In the rows, zero is written as 128.
R: rows in several groups, each row roughly a mix of its group's directions:
R (156 x 12):
[[134 122 141 141 131 106 113 137 124  58 158 121]
 [133 120  66 129 126 153 125 104 159 117 153 144]
 [109  80 101 159  97 139 126 106 153 149 121 130]
 [130 111 115 130  99  99 126 149  81 124 175 139]
 [158 140 153 154 155 124 109 122 124  84 127  87]
 [131 101 110 134  98 119 119  90 164 102 156 156]
 [123 137 165 182 113 128 158  95 132 121 109 128]
 [167 125 112 139 128 138 114 109 130 188 109 104]
 [128 111 116 153 118 136 158  70 163 131 113 115]
 [ 94 122 161 148 145 114 157 120 138 114  97 170]
 [ 94 116 126  92 145 178 166 131 132 143 129 136]
 [128 133  78 126 110 105 158  89 143 160 138 132]
 [151 142 113 151  95 155 140 110 111 169 165 126]
 [137 136 103  90 146 130  67 138 110 143 119 117]
 [123  97  83 131 106 118 156 108 126 125 164 159]
 [ 78 131 158 118 143 119 140 131 152 112 103 169]
 [121  69  99 134 116 143 147 113 149 152 108 109]
 [182 110 135 136 150 143 130 145 131 112 102  85]
 [155  84  94 148 159 140 129 129 149 144 146 100]
 [135 157 113 152 147 140 162  90 164 122 109 101]
 [116 158 161 102 137 144 108 119 151 124 107 178]
 [129 180 170 136 141 136 101 143 124  99 139 148]
 [142 189 127 158 124 134 128 154 101 142 153 120]
 [ 85 124 126  94 148 130 103 123 160 127 112 171]
 [145  89 119 101 139 124 103 122 143 106  93  86]
 [ 93 114 153 123 133 123 166 114 136 139  71 132]
 [126  90  82 101 114 125 127 154 112 153 160 123]
 [161 133 162 152 133 111 147 133 115  80 108 101]
 [112 140 116  86 103 148 139  87 133 147  88 128]
 [133 134  90 122 102 137 151  99 136 155 175 150]
 [132 129  78 149 118 136 154  93 140 172 128 130]
 [157 113 127 153 142 153 125 113 165 125  78 106]
 [142 106 117 162  89 125 156 108 114 135 174 116]
 [129 122  89 132 124 147 128  92 156 176 113 152]
 [118 156 184 116 141 133  91 133 128 102 103 135]
 [132 155 141 171 105 142 163 101 108 155 108 136]
 [124 163 112 107 132 156  88 116 141 172 106 135]
 [150 139 126 120 130 122 111 166  94  84 162 107]
 [ 87 111 166 128 148 127 109 150 141 112  82 125]
 [143 147 155 105 148 137  79 142 158 124  92 133]
 [129 140 154 138 128 107 115 173  93  94 162 121]
 [165  98 123 133 127 124 139 179 115 123 142  86]
 [156  97 139 137 131 121 118 160  97 118 115  76]
 [124 142 164 125 154 108 127 193 123 121 114 125]
 [116  93 151 147 130 134 160  88 161 140 103 147]
 [160 170  97 158 111 101 141 114 122 125 155 110]
 [146 115  94 117 144 180 128 108 163 155 126 121]
 [163 151 123 151  97 110 154 118  98 112 168 132]
 [141 111 172 107 139 131  84 160 130 103 110 112]
 [ 99 149 139 101 140 117 107 149 114 133 127 188]
 [137 123 103 153 129 115 152 101 154 109 154 179]
 [142 141  92 146  91 141 139  87 124 131 170 129]
 [128  94 126 166  83 132 124  95 144 117 106 106]
 [155 153 156 124 140 156 106 127 153 150  84 107]
 [107 145 154 103 141  89 109 164 110  91 132 140]
 [121 126 115 156 117 108 175 136  92 129 170 143]
 [167 158  93 139  95 124 146 107 110 106 154 136]
 [143 124 144 132 166 151 125 119 164 101 101  85]
 [158 138 143 144 102 138  78 155 101 141 143 151]
 [139  74 126 123  85 120 157 109 138 107 123 109]
 [141 163 102  79 128 141 113 100 140 144 148 154]
 [ 95 134  99  97 118 120 149 113 134 125 157 179]
 [121 160 155 121 136 100 109 157  96 107  95 101]
 [154 151 117 124 128 118  92 164  86 131 144  95]
 [123 173 123 126 117 117  82 123  87 131 158 132]
 [119 160 146  81 144 142  98 100 139 111  99 116]
 [110 119 132  99 164 137  90 129 162 120  93 152]
 [ 97 152 104  87 140 134 110 120 152 137 132 173]
 [139  82 123 134 137 159 131  89 174 124 121 140]
 [140 147 106 144 104 101 143 151  77 137 149 103]
 [168 124 117 134 125 126 114 157  96 140 119  72]
 [134 137 137 123 115 108 131 158  71 105 159 103]
 [107 115  85 103 113 135 140 108 152 145 155 168]
 [ 94  96 122 104 147 134 128 114 173 123 125 169]
 [134 175 154 123 162 150 124 120 141 150  87 140]
 [139 100 112 125 149 184 146 116 152 118 138  94]
 [171 152 134 152 162 143  99 128 141 126 102  97]
 [131 174 159 158 126 112 141 149  98 108 150 152]
 [117 156 152  95 156 155 111 124 157 125 102 162]
 [ 99 187 143 117 150 123 122 110 114 107 124 159]
 [ 80 140 134  96 113 124 121 111 120 156  81 135]
 [121  90  93 100 124 154 118  97 166 148 126 130]
 [140 126 116 151 148 112 146 174 112 145 175 151]
 [130 136 132 164 130 135 136  75 165 135  91 134]
 [109  82 137 140 131 109 162 167 103 123 152 114]
 [ 94 139 103 114 111 127 136  84 137 126 150 174]
 [125  98  83 152 120 134 145  86 152 132 152 144]
 [108  89 158 107 111 131 100 148 106 149 121 167]
 [111  94  79 100 116 139 128 117 151 161 134 151]
 [150 135 155 135 167 148 114 131 169 107  93 109]
 [147 118  97 123 121 105 119 156 126  90 166  91]
 [102 174 175 134 135 115 140 149 115 135 122 160]
 [162 172 154 141 130 127 111 137  95 114 129  89]
 [ 88 131 133 113  97 128 133 117 100 186 122 136]
 [146 154 165 117 147 127 103 170  94 104 142 126]
 [108 147 149 132 134 127 157  79 162 128  92 139]
 [158 111 121 154 110 120 109 156  96 129 145  79]
 [165 156 104 150  95 130 132  85 118 123 157 126]
 [117  94 135  95 161 132 100 131 169 108 102 121]
 [ 85  70 128 136  95 121 147 119 139 122 117 132]
 [128 103  86 135 114 137 132  95 170 146 134 162]
 [ 98  98 136 110 129 127 107 130 176 122 104 168]
 [107  87 106 114 119 147 132  96 155 138 153 167]
 [117 155  94  94 116 134 164 111 131 150 156 158]
 [113 109  84  81 137 139 103 133 158 134 139 152]
 [ 99 126  95 153 141 125 122 109 137 134 178 165]
 [123 116 103 150 122 136 158 118 139 135 178 174]
 [149 169 127  87 154 129 104 155 130 144 150 152]
 [165 125 147 141 135 121 107 145 107 106 110  72]
 [130 106  80 144  98 143 140 111 111 164 157 120]
 [108 135  98 138  96 115  85 162 102 129 141 102]
 [127  92  78 127 111 150 140  97 146 156 147 135]
 [109 118 119 139 133 125 123  95 146 172  89 167]
 [107 155 133 120 123 137 130  97 162 155  92 169]
 [128 105 155 151 162 117 132 134 139  95  79 107]
 [151 104  81 118  96 123 143 119 110 156 149  99]
 [136  71 130 149 120 144 149  96 152 115 106 109]
 [156 138 159 157 141 167 143 105 167 136 129 148]
 [106 157 135  92 129 132 112 174 109 131 142 167]
 [121 143 105  86 109 155 108 107 120 174 125 106]
 [124 101 104 106 110 176 139 128 146 175 121 121]
 [102 141 167  92 153 135  98 136 159 118 116 154]
 [116 120 143 126 142 135 166 104 175 144 122 172]
 [132 141 173 151 160 134 159 128 161 125 100 152]
 [153 125 137 128 118 119 163 144  81 122 145  81]
 [114 112 127 125 113 138 158  81 178 119 108 111]
 [157 151 126 149 120 142 118  79 106 147  98 100]
 [123 151 152 117 146 154  72 137 135 122 102  97]
 [117  96 124 160 129 114 143 115 133  69 150 108]
 [116 176  95  88 137 132  99 135 130 151 131 149]
 [162 126 125 143 135 128  80 171  94 144 135 121]
 [ 92 171 115 115 119 124 106  98 127 157 133 164]
 [116  98  93 104 106 135 147 102 137 177 114 122]
 [ 92 131 121 118 113 130 158  71 131 106 104 144]
 [ 87 140 121 110 136  93 133 109 164 125  98 160]
 [111 162 139 161 164  96 137 136 125  87 111 120]
 [ 81 145 128 109 110 108 150 124 119 148 157 169]
 [121  77 127 128  92 125 138  92 145  98 126 104]
 [106 124 103 119 147 138 101  93 174 127 135 165]
 [124 173 111  77 114 139  87 128 131 136 124 115]
 [ 93 145 148 110 150 118  93 139 140 107 139 175]
 [134 166 165 156 165 140 114 154 137 119 103 109]
 [172 126 142 119 146 138  79 161 117 112 138 105]
 [159 159  99 122 120 128  95 150  93 132 148  96]
 [140 125 141 111 144 115 121 191  99 104 132 101]
 [158 114 139  97 167 137 129 158 152 132  88 113]
 [103 122 141 112 135 141 131 106 171 149  74 138]
 [165 120 130 126 110 142  93 136 135 179 100 108]
 [144 113  75 121 101 150 143 113 154 144 156 106]
 [133 139 144 104 156 116 101 186 110 100 129 119]
 [104 139  86 128 123 146 133  87 144 160 126 164]
 [141 155 102 109 145 143  62 114 137 129 132 139]
 [143 164 168 127 156 128  94 154 122 113 101 110]
 [135  95  88 138 129 154 149 113 158 172 139 121]
 [ 97 116 141 121 153 114 157 133 137  68 130 105]
 [112 105 173 107 121 119  92 165 141 112 106 117]]

the two rows of each list that fit no group, in list order (the others fit one group, some only roughly):
    Q424: [158 103 112 102 131 125 135 165 101 108 168 106]
    Q151: [139 129  81 150 125 117 147 141  93 128 175 114]
    Q732: [128 159 149 134 129 130 129 169  73 134 152 146]
    Q843: [146 125  97 136  94 136 112 149  80 134 165 115]
    Q717: [128 176 129  89 168 135 117 141 143 133 109 157]
    Q744: [110 121 126 143 110  99 157  78 152  92 136 137]
    Q84: [120  62 106 126 118 126 101 113 118 107 141 106]
    Q133: [ 87 151 131 100 149 130 103 118 149 107 106 168]
    Q141: [161 139 105 107 138 160 120 115 140 166  92 101]
    Q721: [121 166 144  94 138 113 111 148 106  79 139 113]
    Q898: [104 148 151 140 120  88 143 154  76 134 118 124]
    Q369: [178 127 112 137 133 142 118 127 133 125 118  66]
    Q97: [103 112  70  91 121 145 104 118 146 143 123 119]
    Q119: [160 138 109 146 110 128 137 125 104 177 118  87]
 => Q843 Q721
    Q339: [148 125 155 138 153 161  96 121 150 120  93  92]
    Q456: [133  86 113 116 113 101 115 162 103 105 163 109]
    Q453: [114 133 164 133 139  99 127 175 127 102 132 170]
    Q127: [129 132 109 134 130 166 138  79 158 164 138 150]
    Q214: [120  97 123  97 146 110 101 133 149  71 126 131]
    Q499: [ 89 113 154 132 141 127  94 103 150 122  89 154]
    Q998: [139 107 107 117 121 168 114  98 155 165 107 101]
    Q47: [150 179 164 115 153 142 100 151 119 132 112 140]
    Q378: [130 158 139 141 142  90 129 165 101  84 116 115]
    Q275: [153  78  93 159 135 144 144 110 149 124 130 106]
    Q340: [133 145 118 112 110 112 134 167  85 131 176 115]
    Q824: [158 129 168 142 147 132 103 141 135 114  77 108]
 => Q127 Q824
    Q755: [104 122  78 125 103 125 151 111 128 156 152 162]
    Q34: [102 113 114 138 129 103 179 106 136  82 128 134]
    Q509: [152  87  87 127 117 151 127 133 135 124 161  91]
    Q175: [119 163 162 121 157 139 121 131 169 110  96 153]
    Q37: [114 126 133 133 131 165 155  99 150 174  91 127]
    Q563: [ 93 154  86 106 117 113 151 119 130 157 133 163]
    Q396: [140  88  98 148 106 146 143  94 123 161 115 104]
    Q459: [167 146 155 137 142 126 115 153 113 120 107  75]
    Q918: [ 98  81 142 131 130 112 131 133 147 133 111 181]
    Q804: [152  99 146 157 135 110 166 168 110 109 125 106]
 => Q34 Q918
    Q652: [109 170 157  90 141 137  98 135 151 123 102 144]
    Q253: [160 148 161 135 115 131 123 140  99 154 111  78]
    Q493: [ 88 111 128 109 118  88 156 122 143 140 128 172]
    Q247: [102 110 103 138  95 125 162 135  87 161 146 121]
    Q500: [155 102 129 144 136 121  83 171 124 138 116  92]
    Q541: [105 113 126 125 127 167 128  96 163 163 131 165]
    Q414: [116 100 128 103 157 133 112 130 183 128 102 156]
    Q341: [105  72 145 128 116 107 166 151 126 103 124 128]
    Q229: [121 115 116 157 104 142 148  86 164 161 102 131]
    Q925: [111 144 132 109 139 148 138 131 163 177 102 163]
    Q958: [ 92 151 153 102 137 117 131 131 135 143  99 179]
    Q553: [ 85 127 104 105 116 107 142 130 130 145 135 183]
 => Q493 Q925
    Q24: [146 140 174 125 156 119  99 161 124 101 116  99]
    Q547: [126 138 177 136 123 116 132 152  99 102  94  95]
    Q421: [137 110 111 118 143 159 139 105 133 149  91  76]
    Q168: [101 101 131 143 112 113 166 120 109 139 162 170]
    Q429: [157  83 137 136  97 124 139 132 104 128 114  81]
    Q2: [156 114 113 158 107 115 170 134  97 129 164 109]
    Q634: [144 129 172 139 130 102 113 148 105  82 131  99]
    Q785: [ 83  84 113 132 115 129 134  92 158 119 115 144]
    Q48: [146  76 108 142 102 126 131 125  95 136 159 101]
    Q438: [134 159 182 155 132 130 115 132 100 117  96 110]
    Q412: [117 145 117 119 109 128 137 133  83 109 188 125]
    Q196: [173 131 125 117 130 135  87 165 126 125 141  87]
 => Q429 Q412
    Q758: [128 155 133 145 104 156 151 109 116 187 130 140]
    Q535: [131 142 165 122 148 121 109 179 116 109 143 166]
    Q537: [142 122  84 134 121 134 141  81 147 130 169 148]
    Q44: [138 108  61  99 112 121 120 126 133 122 154 116]
    Q447: [107 133 152 135 148 138 113  88 160 101 123 172]
    Q234: [ 77 141 113 131 103 130 136  80 139 138 119 157]
    Q305: [116 106 140 122 159 117 127 116 172  83 111 158]
    Q566: [ 99 133  99 115  98 128 144  76 119 158 138 146]
    Q938: [152 118 171 148 161 155 131 149 130  98  95 123]
    Q977: [127 157 128 127 111 110 143 145  96 114 189 141]
    Q992: [131 160 113 129 104 114 143 164  99 141 178 121]
 => Q535 Q938
    Q61: [114 181 127 118 137 123  82 135 113  99 148 146]
    Q756: [133 130 131 116 113 113 109 169  67 136 136 104]
    Q474: [118  94 125 159  98 136 174  94 117 126 151 121]
    Q888: [127 118 125 109 108 106 115 152  99  93 181 142]
    Q701: [ 98 127 115 109 105 124 165  96 125 133 166 164]
    Q599: [170 125 129 104 151 124 114 177  99 128 137 100]
    Q98: [114 111 145 127 172 124 134 136 173  97  95 143]
    Q376: [100 123 130 116 111 103 157 118 127  98 163 174]
    Q542: [123 141 174 147 163 119 123 146 137  84 102 138]
    Q862: [113 105  96  93 131 133  94 146 103 113 169 127]
    Q917: [109 122  92 121  85 124 145 104 100 149 166 125]
 => Q756 Q862
